One turn moves each row of this set onto another row. After a few examples, where does it send each row asked below?
j478:  -5 -21 -17   6 -11  -7 -41  -6 -10   6  19  -4  11   4   3   3  -8   9  14  -5 -12   3  19  12  24   5  14  13 -16 -16   4  21 -18  -2  21   7   6  -1   0   3  -5 -22 -14   7
j991:  11  -5  -3  10  -7 -11 -12   3  -9  -2  14   9   3  -8  -7  11  -1   4  22  -7  15  20   8  11  -3  11   7  -1  10 -15 -20  27  -6  11  -5   1   3  -2  15   0  -1 -11 -11   3
j970:  -2  -1  -4  20  -1 -19 -21 -20 -11 -10  19  10  14   2   1   2  -1  -3  37   4 -12  -4  14   2  20  36   9  14 -15 -14  -7  38 -20 -11  -4  -3  -6 -11   5   5 -10 -17 -17   2
j411:  -2 -10   0  16  -2   0 -12 -17  -1  -1   5 -11  12  -2  17   0 -14   0   3  17   1  -3  11  13  10   7  -3   1 -17   4 -17  29  -4  -5  -5  -1   8  -2   2 -21 -10 -18 -13  -8
j130:  -6 -16 -11  20 -18  -6 -20   2  -3  11  -4  -7   9  14   6  -8  10  -5   7   8   4  -4   3   8  13  11   2   6 -13  -9   0  30  -3   3  -5 -10   6 -22  16  -2   9 -28 -12   3
j200:   5 -15 -13  21  -9 -16 -28  -6  -1   1  27   6   3  10  -6  14 -12  14  17  -9 -13   7   4   7  23  26  19   5 -13   3   9  25  -8  -4  -9  -1   1   0  -2  -7  -3 -12  -7 -14
j729:  11  -8  -9  21  -8  11 -24  -3  -6   7  -3 -16  28   2   7  11  11  -4  17   1   5  13   2  11   9  21  12  -4 -13 -14 -16  14   8  -8   5   1   9 -17   0  -5  -7 -13  -6 -11
j496:  21 -10  -6  13  -9 -10 -17   0 -13  -2   5  10   4 -12 -10  11   1   1  11  -4   7  21   8   9  -6   7  12   2   5 -21 -20  25 -10   6   2   5  -4   1  13  -5  -9 -14 -16   1
j809: -14 -14   0  12 -20  -5 -20  -1 -23  -1  22   3 -10   3  -6   1   3   1  20  11  -5   4   3  10  -9  12  -3   0  -6 -16 -18   7  -6 -10   1   7  12 -13   2   4   0 -24 -14  17
j751:  17 -23   0  26  -7 -12 -30  -6  -6  -2  18   3   2   9 -11  23 -11   6  23  -5 -13  -4   4   6  20  25  18  11 -13  -2   2  29  -7  -9  -4  -1   0  -4   3 -12  -9 -14  -9 -15
j685: -15  -1  -7  17  -3 -15 -23 -22  -5  -7  20   9  11  -8   2  -1   2  -2  33   1 -10  -4  19   2  17  28   8   7 -17 -15  -4  34 -17 -15   0   1   2 -13  10  17 -11 -23 -13  -2
j653:   8 -20  -1  20  -1 -14 -29  -9  -4  -5  23   4   0   9 -13  24  -8   8  18  -9 -16   2  -1   7  23  19  17  15  -7   2  -2  29  -9   0   7  -9  -2  -1   1  -6   1 -18  -8  -8
j853:   4  -9  -2  22  -1  -4 -12 -15   3   3  11  -7   9   0  23  -6 -12   0   4  15   5  -1   7  16  14  15   2   3 -18   2 -19  36  -1  -8  -2  -5   2   2  -1 -22  -2 -16 -10   0
j943:  11 -14  -4  22 -15  11 -22  -8  -8   2  -1 -18  26  -1  13  12   2  -3  19   2   3  14   0   8   3  16   6   2  -3 -24 -19  15   2  -6   4   3   9 -20  -1   2  -7 -24  -8  -9
j689:  20  -7  -6  10  -5  -7 -23  -1 -15   1   7   5   3  -6  -9  10  -2  -5  14   2  16  21   6   8   0  10   8  -2   8 -12 -21  17 -10  13   4   0  -4  -1   6   2  -5 -12 -16   1
j409:  -5 -17  -6  24 -19   0 -21   1  -2  12  -3  -3   5   7   8  -9  16   3   4  17   7   5  10  10  12  13   8   5 -12 -11 -14  25  -4   1  -5  -6   3 -18  17   1   9 -33 -13   3
j252:  -2 -15 -13  22 -20  -2 -23  -3   0  11   2  -7   9   9   3  -9  16   1  14  17   3  -1   1  12  17  16   7   5 -16 -10  -1  26  -1  -5  -3  -8   2 -23  12   3  16 -28 -16   7
j669:  -1 -16 -11  24 -28  -2 -22   0   1   2   1  -2   5  10   6  -5  11   4  10  14  10  -5   1  12   4  13  -2   2 -13 -11 -11  25  -1   0  -3  -8   7 -19  20   0  14 -26 -18  -1
j208:  -9 -18 -18  10  -9  -3 -33  -5 -19   2  18   1   8  -3   3   9  -7   9  12  -8 -16  11  12  13  15   4  22  17 -16 -14   4  29 -14 -11  19   6   8  -4   5  -7 -10 -10  -9  11
j267:  -5   3 -22  14 -17  -7 -18 -12  -7  -4  23   4   1   6   2  10  -5 -11   6  -4   8   7  11  -1   1  19   9 -16  -6 -23 -22  18 -13 -17 -12   1  -2  -3  -4   2   1 -10 -20   4
j710:  -6 -19 -17  13  -7 -13 -31  -5  -9   0  23   0  15  -2   7   3 -14  18  27   2 -11  17  22   7  23   5  17  14  -9 -13   3  23 -15  -1   9   9   8  -4   0   0  -9 -19  -8  14
j65:  -5 -14  -3  28   1 -25 -23 -16 -13 -11  12   1  16   5   0   3   2   2  33   4  -8  -7  11   8  25  31   7  15 -10 -15   4  43 -15 -15   4  -2   1  -9   2   6   2 -17 -16  -3
j604:  -8 -14   4  13 -15  -8 -22  -5 -20  -2  24   1  -7   3  -7   4  10  -1  18   7  -2   1   5  10 -13  11  -1   8  -5 -15 -23  12  -6 -18   9  13  16 -10   5   5   2 -22 -18  12
j136:   6 -12  -8  19  -9   3 -12 -12  -4   3  10  -5   4   4  20  -7 -14  -3   9  14   6   0   5  18   1  11  -2  -4 -17  -2 -24  28   5  -4  -1   0   5   2  -2 -21 -11 -18 -11  -7
j166: -11 -11 -23   8  -8 -10 -35 -12 -17  -3  19   0  11   2   1   7  -5   9  20   4 -15   7  13  18  20   7  16  13 -20 -14   1  26 -24  -5  23   6   5  -8  -2  -5  -6 -17 -15  14
j461:  15 -12  -2  23  -7 -11 -20  -8   1  -4  22   9  -7   6 -14  21  -7  10  20  -7 -17   3   8   7  21  18  13   6  -9   2  -2  38  -8  -8  -1 -14   2  -6   1  -4  -4 -14  -2 -10
j191: -10 -15   0  13 -12 -14 -21  -2 -18  -1  21   2  -8   6  -8   8   3   2  16  15  -7   8  -1  14 -15   6   6   0  -5 -14 -19   8  -4 -16   0   9  15 -10   4   1  -2 -12  -7  14
j933:  -3 -10   3  17 -16 -15 -21  -6 -21  -1  14  -3  -5   8  -8   5   7  -3  14  14   0   1   1  13 -12   9   3   9  -1 -15 -27  15 -13  -8   4  13  16 -12   3   3   2 -21 -11  21
j157:  10 -12  -6  19 -14  16 -18  -8 -14   4   0 -22  26   1   7  17   8  -2  24   3   3   5   3   9  16  15   7   2  -8 -11 -10  19   2  -5   1   3   8 -23  -4   1 -13 -16 -10  -9
j408:  -5 -18 -14  17  -6  -7 -28 -15 -18   0  15  -1  21   1   4   8  -2  10  25   8 -11   6  15  16  25  13  18  10  -6 -14   8  35 -25  -8  21   3  -3  -2 -10  -4  -9 -20 -12   6
j187:   0  -1 -19  18 -15  -9 -17  -9  -1 -13  22   5  -1   6   6  11  -7 -17  10  -7   8   0   6   2  -3  18   0 -17  -4 -20 -22  23 -15 -14 -13  -3  -3  -5  -3  -8  -5 -14 -10   4
j448:   1 -13  -5  23  -4   5  -7 -13   7   0   9 -10   7   1  15  -2  -7  -5   9  13   5  -3   7  22   9  12  -2   3 -14   1 -28  29   2 -13  -4   3  11  -4   1 -18  -5 -15 -14  -3
j237:  -4  -5  -4  20  -9 -22 -19 -19  -2  -7  15  10  15  -4   4  -2  -7   5  33   6  -5 -11  22  10  18  34   2  11 -16 -14  -6  34 -26  -9   1  -3   6 -17   2   3 -15 -20 -12   2
j367:  10 -15  -4  19  -5   9 -24 -15 -10   5   1 -22  28  -7  11  17   5   5  22   3   2  11  -1  15  14  18  15   4  -8 -13 -16  19   6  -8   4   6   6 -20  -3  -3  -6 -17  -7 -10
j879:  14 -12  -3  11  -8  -9 -17   1 -14  -6   8   3   5 -10  -8  14  -1   7  17  -9   7  21   5   8  -8   5   5  -2   0 -21 -17  20  -5  13  -1   7  -2  -4  12  -4  -4  -8 -14  -5
j857:   0   0 -17  11 -11  -8 -25 -15  -7  -4  20   3   2  10  -3   8  -4 -17   9  -2  11  -4   8   3  -7  21   6 -11  -4 -14 -27  19 -14 -17 -10   0  -1  -7  -3 -11   7  -7 -21  -2
j271:  -6 -12  -7  23  -9 -22 -19 -14  -4  -8  23  12  19   0   5   5  -5   9  33   4 -17  -9  12   5  20  31   5  10 -14 -11  -4  28 -16 -13  -9   6   9 -15   5  12  -4 -10  -8   4
j926:   2   0 -24  14 -14 -11 -25 -11  -3  -5  21  10  -4   6  -1  11   0 -15  10  -5   9  -1  10   4  -2  22   2 -19  -3 -16 -25  21 -11 -19  -4  -8   0  -8  -5  -7  -2 -15 -13   0
j253:   2 -17  -5  21  -3 -17 -31 -16 -12  -2  17   0   8   8  -9  13  -8  12  20  -1 -18  -4   7  14  28  22  14   1  -8   4   4  32  -8  -7  10 -11   0   7  -2 -13   5 -19 -10 -10

j943 moves to -> j136
j157 moves to -> j411
j926 moves to -> j604
Where do these go?
j409 moves to -> j729
j408 moves to -> j253
j809 moves to -> j879
j191 moves to -> j991
j933 moves to -> j689
j853 moves to -> j252
j237 moves to -> j478
j166 moves to -> j653
j710 moves to -> j200
j208 moves to -> j461

One turn moves each row of this set onto another row. After a few examples, where does it send each row asked below?
j24:   3  -1   2   6  15 -21   8 -12  -7  -7   0 -10   3  13 -11 -11   9   8
j178: -14  -6   3   3   2  -6   6  -4   2  -8 -10  -3 -11   7  19   0  14   1
j793:  18  14  -3   4  -9 -10  -2  14   4  -8  -1  -2   5   9  -9   4  -3   3
j81:  -1   7   4   7   3 -13   1  -4  -7  -5  13   1   1  -7 -23  -2  11  -2
j949:  30  -2   0   3   9  -1   5  -1   2  -2   0 -16  -6  11  -6  -1   2   1
j385:   3   0   5  -1   5  -9  -6  -8  -6 -17   7 -17 -12   9  -6  -5   7  13
j219:  12   4   7  -2   3   7   2 -14   4  -1  -8   2   3  11  19  -8  10  -3
j11:  16   5  -8   2  -2   2  14   5  -1  -3   2   3  -2  -2 -14   3 -12  -5
j633:   3   3  12   3  -5   1  -3  -5  16  11   2  10   9   9  -1  15   8 -12
j352:  11  -4   7  -3   0  -6 -12  -7  -1  -7  -1   3  -6   7  22  11   6  -1
j782:  17   3   5   4   8   5  11   1   5   8   3   9   8  -1 -13   7   9 -13
j58: -16  -3  16   9  -4   4  -2   5  16   2   1  -1   4   8  -4   7  13  -5
j886: -17 -10   7  -2   1  -2   0   3   4 -12   6   3  -1   8 -12  19   5  -1
j632:  12 -18   4  10   4  -3   4  -2   3 -14  -4   3  -2   2  16  11  -8   1
j994:  25 -12  -5   5  11  -2  16   1   0  -4  -4   0  -1   3  -4   5  -4   7
j59:  -1 -13   9  15  14 -16  10 -11  -4   7   4  -7  -8  -3  -4  -6   4  -2
j929: -1 -3 11  0 -6 -1 -5  1 11 -1 -2 14 14 16  4 14 -9 -2
j716:  -4 -10   7   4   2  -2 -12   0  -1 -17  -2 -11 -11   5  15   1  12   4
j501:  -9  15   4   1   2 -17   7  -5  -6  -5   5  -4   2   8 -17 -12   0   0
j948: -17  10   4   1  -7 -14  -1  -1   7   8  -6   2   5  16  -4  -4   9  -4

j782 moves to -> j632
j178 moves to -> j81
Where do these go?
j219 moves to -> j59
j501 moves to -> j633
j352 moves to -> j24

